In the rows, 128 means zero.
Each path below is one point turned by a fixed rotation once a step. After each direction that follows a path, write how fast that rotation turns it, in deg/step (0 if it stays still).
Each turn is a multiple of 5 degrees from 10 to 175, or 0.
Each row of a path follows its step; steps can be skipped.
path 1
step 0: [126 118 133 115 132 125 123 116 130 131 128 122 124 127 143 134 135 134
 133 133 124 129 119 129 127 128 127 133 129 123 125 121 122 136 122 131
 128 123 133 113 135 130 131 119 129 132 130 126 123 127 116 123 132 131
 134 121 126 133 125 143 135 119 141 139 128 130 124]
step 1: [141 134 122 140 133 130 133 114 137 128 123 140 120 129 133 133 128 121
 121 128 132 136 132 125 124 125 138 133 125 132 120 130 114 130 122 137
 129 129 126 132 125 131 135 133 121 131 127 125 126 131 136 130 133 137
 139 139 132 125 138 123 136 131 120 128 131 122 128]
step 2: [127 130 129 127 134 134 135 129 124 120 117 128 141 129 134 122 134 141
 121 130 124 132 117 127 118 128 124 122 135 136 120 131 140 138 129 124
 131 132 135 133 130 125 134 126 125 136 121 139 133 133 130 143 136 119
 127 125 137 125 126 136 122 121 131 133 126 123 124]
step 4: [127 125 128 117 130 138 131 122 114 120 125 125 129 127 127 127 129 122
 132 119 137 134 116 126 128 111 128 126 133 124 134 126 119 132 137 131
 127 137 131 134 124 128 119 121 125 134 127 117 128 129 116 136 137 123
 133 128 131 128 138 121 126 137 132 115 132 124 127]
step 5: [134 125 133 133 131 115 123 134 131 120 116 124 120 123 139 118 126 131
 135 129 130 127 121 126 128 127 133 129 122 129 127 120 126 133 130 130
 134 131 113 127 135 132 129 140 132 139 135 138 128 143 124 118 129 121
 118 128 126 131 129 128 124 132 126 139 136 132 124]
step 7: [121 122 136 129 124 129 128 125 135 122 125 134 141 124 130 134 128 143
 124 129 121 135 127 140 133 129 130 137 129 132 127 116 113 130 127 134
 120 122 123 134 117 124 137 132 119 138 141 129 130 125 126 132 135 122
 126 123 127 136 136 124 132 125 125 129 124 127 122]
step 9: [118 128 122 136 139 129 119 115 122 123 120 132 119 128 115 127 131 129
 124 126 127 126 121 123 127 134 125 124 124 128 133 136 129 135 116 125
 131 118 131 133 127 123 129 130 116 142 126 125 129 123 123 127 129 122
 129 138 134 133 139 129 122 126 119 132 135 116 130]
step 10: [135 133 122 116 135 135 127 143 117 126 128 123 140 126 130 114 140 131
 127 123 124 141 122 128 132 123 126 131 118 131 123 121 120 134 125 134
 128 133 130 130 134 134 135 132 132 139 128 128 126 123 127 129 129 133
 130 126 131 121 124 131 126 134 122 135 122 138 141]
step 11: [127 132 147 124 137 118 128 113 129 125 129 128 132 127 130 115 124 114
 139 131 121 123 135 134 133 117 127 128 126 120 125 123 126 126 122 129
 133 131 130 128 130 126 133 131 126 127 125 123 131 129 121 130 130 124
 140 126 133 129 123 125 122 124 127 131 144 119 118]
step 12: [135 117 137 127 131 131 138 135 125 125 124 125 125 138 122 132 129 127
 126 133 135 129 116 131 134 122 131 140 128 135 117 131 129 128 135 121
 132 125 130 130 127 142 126 129 121 140 125 129 122 135 128 126 133 130
 136 129 125 137 146 135 140 135 124 127 133 135 123]
[129 126 127 131 129 126 126 129 128 126 124 127 125 130 126 128 129 127
 128 129 127 129 128 125 126 128 127 129 129 130 126 127 133 128 129 129
 128 127 129 128 125 128 127 129 129 126 126 131 127 128 130 128 129 127
 125 131 129 126 130 129 127 129 128 129 130 129 129]  100
[126 128 124 128 128 128 127 130 129 130 129 131 129 126 127 130 126 127
 128 127 127 130 127 125 128 126 127 133 127 127 125 128 127 128 127 127
 126 126 126 126 126 131 127 127 128 130 129 126 128 127 125 129 129 131
 127 129 131 129 128 128 128 129 129 127 128 127 129]  120
[126 127 127 131 128 132 129 129 128 128 129 125 130 130 127 129 125 127
 129 129 129 128 128 127 127 128 126 129 129 127 128 127 127 126 127 130
 128 130 130 127 129 125 129 128 125 126 126 127 130 131 127 128 128 126
 129 131 128 128 128 125 130 128 127 128 130 123 129]  145
path 2
step 0: [125 129 115 137 119 127 115 129 132 125 128 125 135 121 121 133 145 125
 124 121 132 123 133 119 120 126 133 128 125 116 128 138 119 126 137 127
 135 139 138 137 131 132 130 130 129 125 133 120 112 123 126 121 134 127
 126 121 130 130 137 124 123 131 114 129 134 119 126]
step 1: [133 135 120 134 121 123 126 124 131 123 125 131 131 118 135 132 135 136
 131 143 141 130 128 115 122 123 131 120 125 117 128 125 127 133 114 124
 126 129 123 136 141 128 125 125 125 135 131 119 129 123 133 120 120 124
 132 119 145 124 133 128 129 124 114 122 120 119 124]
step 2: [124 140 128 136 121 124 126 134 123 122 136 121 129 123 120 134 137 131
 124 125 143 110 128 117 122 124 139 125 134 121 134 119 128 133 119 119
 135 122 138 120 135 125 138 127 134 118 123 126 122 122 132 113 124 135
 135 132 131 127 129 127 129 131 125 132 135 121 130]
step 6: [119 132 127 130 110 125 127 117 132 126 127 124 126 118 129 130 135 113
 118 137 123 130 126 120 119 118 120 125 132 132 117 127 126 129 134 132
 128 125 123 132 134 118 130 122 134 138 118 119 121 118 125 119 132 123
 132 124 132 135 147 126 130 126 125 122 128 127 132]
step 8: [129 140 122 127 120 136 120 116 126 122 139 116 120 131 137 138 131 130
 112 131 124 120 121 121 124 122 132 127 128 125 136 119 135 130 134 132
 125 136 126 129 126 129 127 107 134 133 124 122 131 122 136 115 122 133
 128 128 127 130 135 136 132 124 126 135 132 132 134]
step 9: [121 137 126 130 113 133 114 127 130 121 132 127 127 143 147 127 130 133
 122 115 127 129 122 132 117 125 124 131 129 129 136 125 121 122 129 119
 127 128 132 134 131 124 124 124 129 130 116 123 121 123 128 124 126 140
 135 122 127 118 124 114 123 133 116 129 124 124 135]
step 10: [139 129 121 137 110 136 119 120 125 128 121 124 126 126 128 142 123 138
 114 130 123 120 116 126 124 128 132 128 127 118 134 126 127 129 133 126
 123 141 119 122 124 122 137 126 136 126 127 131 128 131 128 132 130 133
 128 124 133 128 121 120 124 128 116 122 114 120 131]
step 11: [116 137 124 134 112 124 114 129 130 131 142 122 121 124 132 133 129 125
 118 138 129 127 126 126 121 118 131 139 132 126 135 130 114 121 127 120
 133 122 117 136 126 116 127 126 127 119 128 124 121 130 130 126 129 120
 119 129 130 130 121 122 122 121 126 124 125 117 127]
step 12: [132 141 119 136 115 131 109 116 127 127 125 119 139 119 119 139 129 132
 137 135 136 131 125 129 113 134 127 126 131 130 123 133 122 124 126 131
 130 130 121 131 134 121 134 127 135 127 118 129 121 120 133 127 131 132
 132 131 136 128 127 126 114 126 135 122 125 130 122]
step 13: [130 134 134 140 116 133 126 121 134 119 140 119 131 124 130 137 127 136
 132 129 133 131 123 121 122 130 129 129 121 133 138 130 127 139 127 133
 132 114 120 125 130 120 130 123 129 113 129 114 129 126 130 118 133 126
 120 126 143 131 125 125 128 111 122 135 131 132 130]
[130 130 128 131 128 127 129 128 128 127 127 127 128 127 125 129 127 128
 131 129 126 129 126 131 128 127 128 127 127 129 131 127 130 127 125 127
 127 126 129 127 128 126 127 129 126 126 127 129 127 126 125 127 130 126
 128 128 128 132 128 126 129 126 132 126 129 127 127]  40
[124 130 125 127 128 130 128 129 130 127 123 128 131 130 128 129 130 125
 131 129 127 129 128 130 127 129 129 127 127 130 129 131 128 126 128 128
 127 128 127 128 129 125 129 131 128 131 127 126 128 128 130 129 128 128
 129 127 127 128 129 129 129 128 127 130 128 126 130]  125
